Each path is a new rotation, seen through one point. The rows after it are directions, each followed by how far the rotation turns it, in degrees per step (0 if it stays put).
Each turn is a multiple of 5 degrees from 10 to 175, or 0.
Each row of a path follows its step; steps can be skipped.
Path 1:
step 0: [  6  10   4 -11   0   0 -20   3   8  23  -2  -9   7  23 -23 -11   7  -4
  -3 -13 -12   0  33   1  28 -20  -4]
step 1: [ -7 -14  -6   0 -17 -33  20  -8  -4 -28   2   4 -21   2  15   1  15   0
 -10 -15  -5  -9   7  19   4 -16 -12]
step 2: [ 15 -13 -18 -11   9 -17   6  10 -23   1  -4  -3  16 -15  19   2  13   9
  13  12  19  16 -11 -29  -8   7  10]
step 3: [-14  16  25  11 -18  26 -18   6  -8  -4  20   4  21  -4   2 -19  -1 -12
 -14  10  -7  -1  -3 -21 -11   2  12]
step 4: [-15  10  10  10   2 -16  12  21   7   4  14   5   2  26 -40   6 -14   1
  13   5   9  -5  13  16  15  -6  -8]
step 5: [ -6 -15  -9   9   3 -13  -6 -18  19  -9 -16  18 -20 -10   3  -6   5  29
  10 -21   5  -6 -16  -9  12 -26  -7]
step 6: [  3 -12 -20   4  -6  16   0  15 -13  -1  -7 -12   1 -21  15 -13  28   5
   7  12 -15  27   5  -1  11  25 -13]
step 7: [  8  34   2   3 -11 -11   1   9 -10  -5  -6 -24  17   5   4 -20 -24 -18
 -26   9 -10  -1 -11  -5   7  -6   9]
step 8: [-28   5  10   7  -7 -23   3   0  10  16  18 -18  -6  13 -10  15   8   1
   4  -1  26 -14 -16   6 -25   0 -14]
step 9: [-22 -14  -5 -21   9  10 -13  -7   7   5   0   0   5 -15  -4  12   5  21
  13 -22  11  -1   5 -13  28  -4  28]
step 10: [ 14 -21  -8  20 -21  31  17  -7  -8 -12   4  -5  13  15   8 -14  15 -11
   4  -7 -17  -4  12   2  21  -5 -10]
Speeds:
[ -9  -2  -7   3  -1  -6  -2 -11   3   1  -7   6   2   0  -1   7  -1  -6
   3   0   4  11  -1  -8  -5   2  -2] -> 110
[-5 -2  0 -1  1 12  1 -8  2 -2  4  4  2 12 -5 -2 -7 11  9 -1 -1  2 -1  1
  3 -1 -1] -> 70
[ 3 13 -3  8  1  4 -1  2  0 -1  2  0 -3 11  5  3  4  4 -8  9  4  4 -2 -4
 -2  4  7] -> 85
[  0   2   5 -10 -11  -8   4   2   7   0  -6   8  -2   3   2   5   3  10
   0  -2   4  -5  -3   1   1   6  -1] -> 100
[ 10   5   7  -1 -13   1   0  -3   3   1   4  -5   0   1  -9   3  -6  -5
  -2   4  -6   5   4  -7   2   0  -5] -> 100
Path 2:
step 0: [ 11  -4 -27 -13  -2  -1 -16  -2   1  12  14   0  22   9  11   7  26 -15
   4 -12  -2 -24   0   1   1 -30  15]
step 1: [  9   6 -15  32 -10  -3  17   1  14 -13 -10 -12   9  -8  26  -2  25 -13
 -10   9  -3   4   3   3  18   4  22]
step 2: [  6 -13 -10  14  -3  10 -16   4 -12 -28   4 -18   7  -7 -14   6  19  -7
 -15  -6 -34 -11   7 -21  -7  -2 -11]
step 3: [ -8  -7  -2  -8  -2  -4  -4  -4  -4  -4  20  -8  20   0 -11 -10  21 -35
  20 -12  -6 -12  -3   7  22  -9  25]
step 4: [ 23  19 -22  -1  -8  21   7   9 -12 -28  -9  -1   6 -17  18  -2  23  -6
  -1   8  -1  -1  -9  17   9  -7  12]
step 5: [  8   7 -12  31   5  12 -19  -2   1  -4  13 -20  17 -18  -6 -12   1 -23
 -17 -17 -18  -4  12   8  -3   8 -13]
step 6: [ -3  20  -7  -4  19  -1   0  13 -21   0   4  -7  24   6  -1  17  20 -20
  10 -23 -10 -12   4 -18   8 -11  22]
step 7: [  9   7  -8  18   9   8  19  -6  -5 -11 -16  -6  -4  -3  10 -22  27 -13
  -3   9  -7 -21   4  20  15 -27   3]
step 8: [ 16   2 -33  19  -5  -3   3 -10 -17  -1  21  -9  19   3   1   0  11  -9
 -20  -4 -31   4 -16  -1  -6   2 -11]
step 9: [ 14  18  15   0   9 -14  -7  -4  10 -16  21 -33  11  10   4   8  21 -15
   3 -14 -10 -14   2  -7  15  -5  20]
step 10: [  4   6 -31  -4  10  -1   3  -8  -4 -27 -19  -5  13  -7  10 -19  27  -4
  25   9 -14  -9  11  -2   9  -6  -5]
Speeds:
[ -1   4  -5   3  -5   2   1   0   1  -2  -4   0  -1   5   2  -6   0  -4
 -16   5   1   7  -3   4 -10   8   3] -> 110
[  5  -6   3  12  -4  -4   2   5  -4   1   2  -4  -2 -11   1   5  -5   1
  -2  -1  -8   2  -6   1  -4   5 -10] -> 115
[-4 10  1 -3 -4 -1  9 10  3 -3 -1 -7 -5 -3  1  5 -2  4  1 10 -4 -7  5  4
  4  1  5] -> 130
[  2   0   0   3 -10  -5   1   3   2  -2   5   3  -7   7   2 -10  -1   0
  -2   1  -5  -1  -5 -14   8  -5   0] -> 55
[ -4   1 -11  -1  -5  -4  -5   0   4  14   1   0   6   1  -9   0  -7  -3
   4   2  -8   0  -3   3   0   0   4] -> 135
[ -5   2   0   5   5  -6  -5   5   4   1 -15  -3   1  -2   1  -1   3  -2
   2  -2  -2   3   8 -13  -3   3   1] -> 85
Path 3:
step 0: [  8  17  31  10   0   6   0 -13  -8  -1  -4   6   8   3   4   9  -6 -15
  11  18   0  -3  13 -17 -23  10  -8]
step 1: [ -6  19   6   2  11 -16  16  11  13   7   8  -1 -17  12 -10  13 -26  -6
  11 -10  -2  11   7  -9   9  -6  17]
step 2: [ 15  -3   5  13 -10 -20   3   4  -7   8  16   7   5 -24 -11   2  -9   0
  14  22 -12 -19 -18  -8  -4  -1   7]
step 3: [-11   7 -16  12  16   1   2 -20  -7  13  22   1  -8   4  18  12   1  -6
  12   0  -3 -11  10 -22  14  -5 -13]
step 4: [ -8  -6 -15 -13  -3 -11  22  29 -10   2   0  -7 -17 -22   2  11   3 -15
  -6  13  -9  -4  10   3   4 -10  -6]
step 5: [  7   1  -3  16  15   5   5 -13  10   2   3  -1   5 -29 -20  -3  22   5
  -7  -1   8 -18  22  -5   0   0 -11]
step 6: [ -7  -9 -20  -1   5   6 -20  25   1  12  -3 -13  -9  -8   7 -12 -14   3
   4 -11  20   5  20 -18  -7  -6  -5]
step 7: [ 19   3  -8 -13 -10 -18  12 -14   4  -6 -23 -17  -9  -9  -2  -4  -4   9
  -5  10  23 -10   1   1 -15  10 -12]
step 8: [  5 -19  -9   5  16   7   4  -5  35  -4 -14  10   6  15   2  -3  -5  -5
   2   0  -3   1   9 -26 -17   4   2]
step 9: [  6  -4  12  -1  -3   6  10   4 -29  -6 -22  -6 -16   4  -8   6 -17  -5
   6  -7   2  -6  -2 -16 -26  -9  15]
step 10: [ 12  -3  19  16   4  -6  22 -16  18  26  -4  11   3   5  -3  11 -20  -5
  -9   2  15   2  -8   1   4 -11  -4]
Speeds:
[ 5  0 -2 -4 -1 -8  9  4 11 -4 -3  7 -2 -1  0  5  7 -3  8 -1  5  3  3  9
  4  2  2] -> 115
[ -1  -1   7  -5 -11  -3   9   4   4  -1   6  -7  -3  -1   3   3  -1  12
  -8  -4  -1  -6  -2   0  -3  -5   1] -> 135
[  2   0  12   0   0   2  -3  -4   4  -4  -3   2  -5   5  -5   7  -4   0
   6   2  -1  11 -11  -4  -5  -6  -4] -> 35
[ -6  -5  -3  -2   7   0  -1   9  11   3   3   7   3   5   1   0 -10  -1
  -9  -2   1   2  -2  -3   8  -2  -4] -> 160
[  3  -4  -1   1   0  -4  -1   1  -4  -1  -9  -5   0  -8  -5   8 -10  -1
  -3   0  -4  -5  -7  10   4   7  -4] -> 140
Path 4:
step 0: [ -7   0  12  25 -17   9   1 -20   1   1   9 -22 -12  12  16 -18   2  17
 -13  -7  -1  16   5   7   1  27  -5]
step 1: [  8  -3  -4   7   5   5  -9 -25   5  12 -35  11 -12 -13 -20   9  19  18
 -12   9  16 -10   6  -4 -10  -2   1]
step 2: [ -2  11   3 -12  11  15  13  -7 -16  -8 -13  -7 -18  14   3  -1 -12  -3
 -11  -7  10  14  -7   7  12  38 -18]
step 3: [  3  17   9   7 -13 -15  -1 -17  -4   9  -8  -5 -22 -16  24   0  23  16
 -14   6  -5  -7   3   4 -27   8   8]
step 4: [ 22  -7  -5   3   9  19   7 -25 -10  17  -6  21   9  17  -8   1  12  -3
  -5   7   8   7  14  -1   4  27 -18]
step 5: [ -8   8  12   5  14   2  16  -1 -23 -21 -23 -15  -6 -25   5 -10   7   2
 -21 -11  -1 -10   7  -6  -9  23   9]
step 6: [ 22   5 -18  -9  -5   7  17  -8   8  -4   2   5  -4   7  13  15  11  11
 -15  20   0  10   8  11 -32   9 -21]
step 7: [  9  -3  11  -6   1  -5  20  -9 -10   4 -11  16  10   0  -2 -32  21   7
   6 -17  -1 -21  -6   2   1  30  -3]
step 8: [  6 -10 -14  18  -1  20  17  -1  -5   0  -1 -29   4 -14  -5  -3   8   8
 -14   0   4  24  16  10 -23  13   9]
step 9: [ 16  -6  -5 -13   4   1  22 -10  15 -23 -17  13 -14 -11  -5  -3  17  22
   1   9   5 -21   3   6   9   4 -22]
step 10: [ -2   3  -9  -4   0  -2  28  16  -5  28  -9 -15  -6   4   6 -10   2   4
   5 -18  15   8  -9  19 -12  28   1]
Speeds:
[ -2  -1  -2   2  -5   1  -2  -1   8   5  -3  -7 -13  -1  -6  -2  -1   7
   5  -2   8   3  -4   7  10  -2   1] -> 35
[  4  -1   0  -8   7   0   2  -1  -6  10  -2   1   2   2 -11  -5  -7  -6
   0 -11   6  -4  -3  -3  -2   3   2] -> 130
[-10   0   3  -1 -10  -2  -2   6  -5   0   5  -1   2  -3  -2   2   3   2
  -5   1  11 -15   4   1  -1   4   2] -> 160
Path 5:
step 0: [ -2  -6  27  20   5 -16 -25   0   0   7  10   9 -18  -6  -3   4   0   9
   5  -3 -12  -3  20  17  20   4  -7]
step 1: [  3  13  10   2 -27  -8  18 -11   1 -17   9   2 -20   0  17  11   9  -2
  -9   6  12   6  19 -20  -1 -11  -6]
step 2: [ -4  11   7 -23  -5   4 -10   5  20   9  16  -5 -13  -5 -12  21   4   6
   7 -11 -16  -6   8  10  15  13 -24]
step 3: [ -3 -15   5   1  -8 -28 -14  -8   4   2   5 -14 -12   2   4   5   3 -15
   1  -6  17  -3  37 -11  -1   0  12]
step 4: [  9   2  21 -13 -13   2  14   9 -19   5  34 -12  -8  -6 -13  20  12  15
  -6   6  -3  -2   2  -1   4   1  -2]
step 5: [ -4   2   0   5   8 -27  -7  -5  10  -5  -6   6   0 -33 -16  25  -2  -5
  -9  -8  -3  -3  23  -6  -4   7 -14]
step 6: [  4 -12  18  -6   6 -14  20 -14  -8  -9  12 -21 -20  16   7  15   7   4
   3 -30  -6   3   2  -6   3  -4   0]
step 7: [-19  17   0  -9 -18  -4   6   3  -6  -7  15 -15  20 -13 -15  13 -20   3
  -8  -9  -8   1  27   4   1   9   2]
step 8: [  1 -28   7   5  15 -13  -8   2 -17 -16   7   7   0  14  -1  27   2  -5
  11  -3  -5 -14  14 -13   7  14 -11]
step 9: [  6  16  -5  -3  -9 -16  20 -13  -6  -7  19   9  -2   6 -10   3  -4  22
 -18 -21  16  -1   9  -6  -2  18  11]
step 10: [-22 -10  -4 -13  23   6  -6  15  -2 -16  12  -7   5 -18  13  18  -1   9
 -12 -16  -4 -15  11  -3  13   1 -10]
Speeds:
[  1  -8   0   4  -1   7  -1  -4   2 -11  -4  -5   0   3  -1   4   1  -5
  -7   2   9  -9   2   4  -3  -8  -5] -> 155
[  7   5   0   0  -4   3  10  -3 -10   4   2  -3  -8  10   6   3  -2  -4
  -4  -1   8   7  -3   0  -5   2   1] -> 140
[ -4   0   4   1  -4   4  -2   6   4   3   0   9  -5   0  10 -10  -2   5
   2   2  11   0   2   2   6   0  -9] -> 25
[ 7  6  2  0  4  2 -3  2 -2 -8  7  0  1 -3 -2  7  3  1  8 -9  7  5 11 -1
  8 -2  1] -> 0
Path 6:
step 0: [  4   4   8 -16  21 -18 -14  -5   2 -17  -2  -6 -21   6  23  16   9   5
  28   0  -9   9  -4  -1 -19  10  25]
step 1: [-10 -12   0 -19   7  -2  -5  20  -2   9  13 -11 -25  17  30  -6   1  10
  -8   9  10  -3 -23  -3 -26  -5  12]
step 2: [  8   4   6  -5  33   7  13  -8 -23   8   9  -9 -38  16  10  -1  11  -2
  11  -2 -16   6 -10   2  -5  -4  14]
step 3: [ -1  11   8 -14  -4  17  24  -2  -5  24   0 -13 -24   7  12   7 -10   3
 -23   2  -4 -14 -33 -11  -6  -6   5]
step 4: [  6  16  11   3  24  22   4  -8  -1  20  -9  -9 -14  13   0  11  -3   3
  10  14 -31   0 -11 -15  25   1  -3]
step 5: [-15  30   7 -17 -15  19   3  -8  25  15  -7 -13  -5   1  15  32  -7  13
   1   2  -2  -8 -12  -3   6  10  -5]
step 6: [-12  11  -7  -7  17  21 -14   6  16   7   2  -2   5  20  12   8   6  14
  34  15   6   3  -3 -17  26   9   3]
step 7: [-10   8  11 -18  -7  22  -5 -13  11  -8  12  -8  -5  -5  24  22  17   6
  20  -1  28  -1  -4  10  -4   9  19]
step 8: [  8  -6  13  -6  19  15  -1   8  -1 -11  11  15   2  13  25 -12   3  10
  21  13  23  -6 -17 -24   0   0  22]
step 9: [ 12  -4  35 -10   2  17   3  -5  -3 -11   3  10 -18  -7  29   8  27   3
  -2   5  -8  -1  -7   8 -16  -9  20]
step 10: [  9   4   5  -9  11  -3   9   4   2  -3   4  24 -11  21  26  -9  -1  21
 -12   1 -22 -19 -17 -25  -9  -4  16]
Speeds:
[ 6 -6  2  7 -1  3 -5 -8 -3  0  0 -9  2 -8 -4  2 -6 -5 -1  1  2 -4 -6 -9
  0  3 11] -> 80
[ -6   0   2  -1   0   3  -8  -3   3   6  -9   3   3   4  -3   5  -6  -4
   4 -11   1  -7  -2   4  10  -4  -4] -> 45
[ -5  -2 -10   3   2   5  -6   0  -5   2   3  -4  -6   4   3  -2  -2  -2
   7  -2  14   1   6   4  -8   2   1] -> 60
[  3   6  -2   8  -1  -3   3   2   3   7   7  -6   2   4  -5   2  -5   2
   6   2  -4   1  -9   9  -3 -11   2] -> 35
